Each path below is one point turned by a fixed rotation once a step. After each direction that follows a path, write how fast that rotation turns it, in deg/step (0 if it stays still).
Each turn is a multiple of 5 degrees from 10 to 175, or 0.
Each row of a path follows its step; steps can be skipped.
Rotation 1:
step 1: [  1   0  11  -2  -1  21   2  16  -3  -2  -7   0   3  -1  11   0 -22 -11
   6   3   4   4   1   4   4 -12   1  -4 -13  12   2  -4  -5   4 -12   3
   5   8  -9 -10  -1  -1  -7  -1   3  -5  -6   7 -20 -10  -4  -3  -4 -12
   7   4   6   4  -4   0  10  -2   1]
step 15: [ -4   2   6  -1  -5   2  -6   4   3  13 -10   5  -7 -11   7  12   2   0
   3  -8   5  14   6  -9   4  10  -2   8 -22 -10  -7  14  -9   3   9   7
 -11  -2   6   9  -6  -7   5  13  12   8   0  -4  17   1   5   0   6  -4
  -4   5   4   3   9   7   2   0  -2]
step 16: [ -5  14  -4   8   3 -11  -8  -6   5  -3 -17  -7  12 -10   7  -4  -1  -2
 -15  -3  -4   3 -13 -18  -2   5   5  -2  -5  -1   6  -5  -4   6  12   2
   3   7   5 -15   2   1 -15 -19  -2  -6   2 -12   5   6  -1   3  -3   2
   3   6  -8  -3   0  -5   9   3  -4]
step 17: [ 11  -4   2   0  -1  -7   5  -3  11  13   0  -2   9   0 -14   9  11   3
   2   3   5  -8   0   5   1  -9  -2   2   0  -3  14 -22   2   1   1   5
   6  10 -10 -10  -4  -7  18  -2  -9  -8   0   2  -3   6  -3  13  -2 -13
 -10  -3  -4   2   1  -8   0  13  15]
step 20: [  7  -8  -6 -14  -9  -5  -2  -8   2   5  -8  -3  10  -1 -12   9 -13   1
  -2  -5  -8   3 -20   6  -3   3   4  11  10  -4  -4   2  -8  11 -15   6
  -6  -4 -11   0  10 -12   8  10  -8   3   6   0   3  10 -10  -7  -6  -7
  -2  10  -2   6   3   3  -1  -9   8]
step 22: [ -4  -1   7  -5  -6  -8 -11   0  11   1   6  -9  -6   3   8  -8  -5 -25
   7  -2   8   1   0   3   9  -8  -4   1  -5   3  18  -7   5   1  -8   2
  -5  -3   6  -4   2   2 -18 -11  -3  -1  -4   5 -11   1  13   4   2  -2
  -1 -20  10  -6   6  -1   9   0   5]
step 25: [  2   6  -2   1  -5 -19  -7  -1  11  -2   3  -3   0   8 -13 -13   3   5
   4 -11   2   1   4   3  -6   4   4   6 -12  -7   3 -20  -6   2  15   7
  -6   6   9  -9  12 -11  -5  -4  -4  -8   4   3   7   5   7  -1 -15   1
  -3  -4  -3   7  14 -14  -1   9   1]
step 28: [ -4  -2  -5  -5   7 -10  -2  -1 -10   4  -6  -6   5 -22 -11  -9  -5  -6
   1  -9  -3   2 -21   3  15  -4   0   8   0 -10  -7  -1 -10  10   7  17
   2   1  -4   6  -5  -4 -11  -5  -3  -5  11   5  14  10   5  -4   4  -5
   8  -5  -4  -6   8  -1   3  -5   0]
Speeds:
[ 3  1 -3  4  0 -2  4 -1  0  1  1  0  2 -1  0  1  3  1 -1 -3  3  1  0 -1
  3 -3  0  4  0 -2 -3 -3  3  1 -1  3  4 -4 -1 -2  1 -1 -2 -1  3  2  0 -1
  0  0  1 -1 -1 -2 -2  2 -1 -2 -2  4  1  0 -1] -> 35
[-2  0  1 -4  2 -1 -1  3  0 -2 -2  4  5  0 -1 -2  0  4 -3  1  1 -4  0  3
  2  0 -1  0  0 -1  0 -1 -1  1 -1  0  1  2 -2 -2  3 -3  0 -3  3 -3 -3 -1
  1  1  1 -2 -2 -3  2  4 -1 -1  2 -2  1  0  1] -> 90
[ 3 -4 -4  2  1  0 -1  0  0 -1 -2 -1  1 -3 -1 -2 -2 -2 -5 -1 -2 -2  1  1
  5  2 -1  0 -3 -2 -2  3  1 -3  3 -1 -1  1 -1 -2  0  2  3  0  2  2  1 -1
 -1  0 -3 -3  0  5  2  0  1  0 -1 -1 -1  2 -1] -> 140
[-2 -2  0  2  3 -2  1 -2  1  2  2  3  2  2 -1 -3 -1  4 -3  1  2 -1  0  1
 -4  1  2  1  0 -1  6 -1  2 -4  3 -1  2  0  1 -1 -4 -2 -1 -3  1  2  1 -1
  0 -2 -2  0  1  0 -2 -1  2  1 -1  0 -5  1  1] -> 55
[ 2  3  2 -2  0  1  2 -1 -2  2 -3  0 -1 -1  2  0 -4  3 -2 -1  2  0 -2 -1
 -1  4  4  5  0  2 -1 -1  0  1 -1 -1 -2 -1  2 -4  3 -2  1  0 -1  2  2 -1
  1  3  2  1 -1  3 -1  2  0  3 -1 -3  0  2 -4] -> 80
[-1  3 -1 -2  0 -1  0  0  0 -3 -1  1  1  3  2 -3 -4 -2 -5 -2 -2  2  2 -2
 -1 -2  0 -1  5 -1  1  1  1  0 -3  3 -2 -2 -2  0  1  2 -1 -2 -4  2  0 -4
  0  4  1 -1  3  0 -1 -1 -1  0 -2  1 -1 -2  2] -> 175
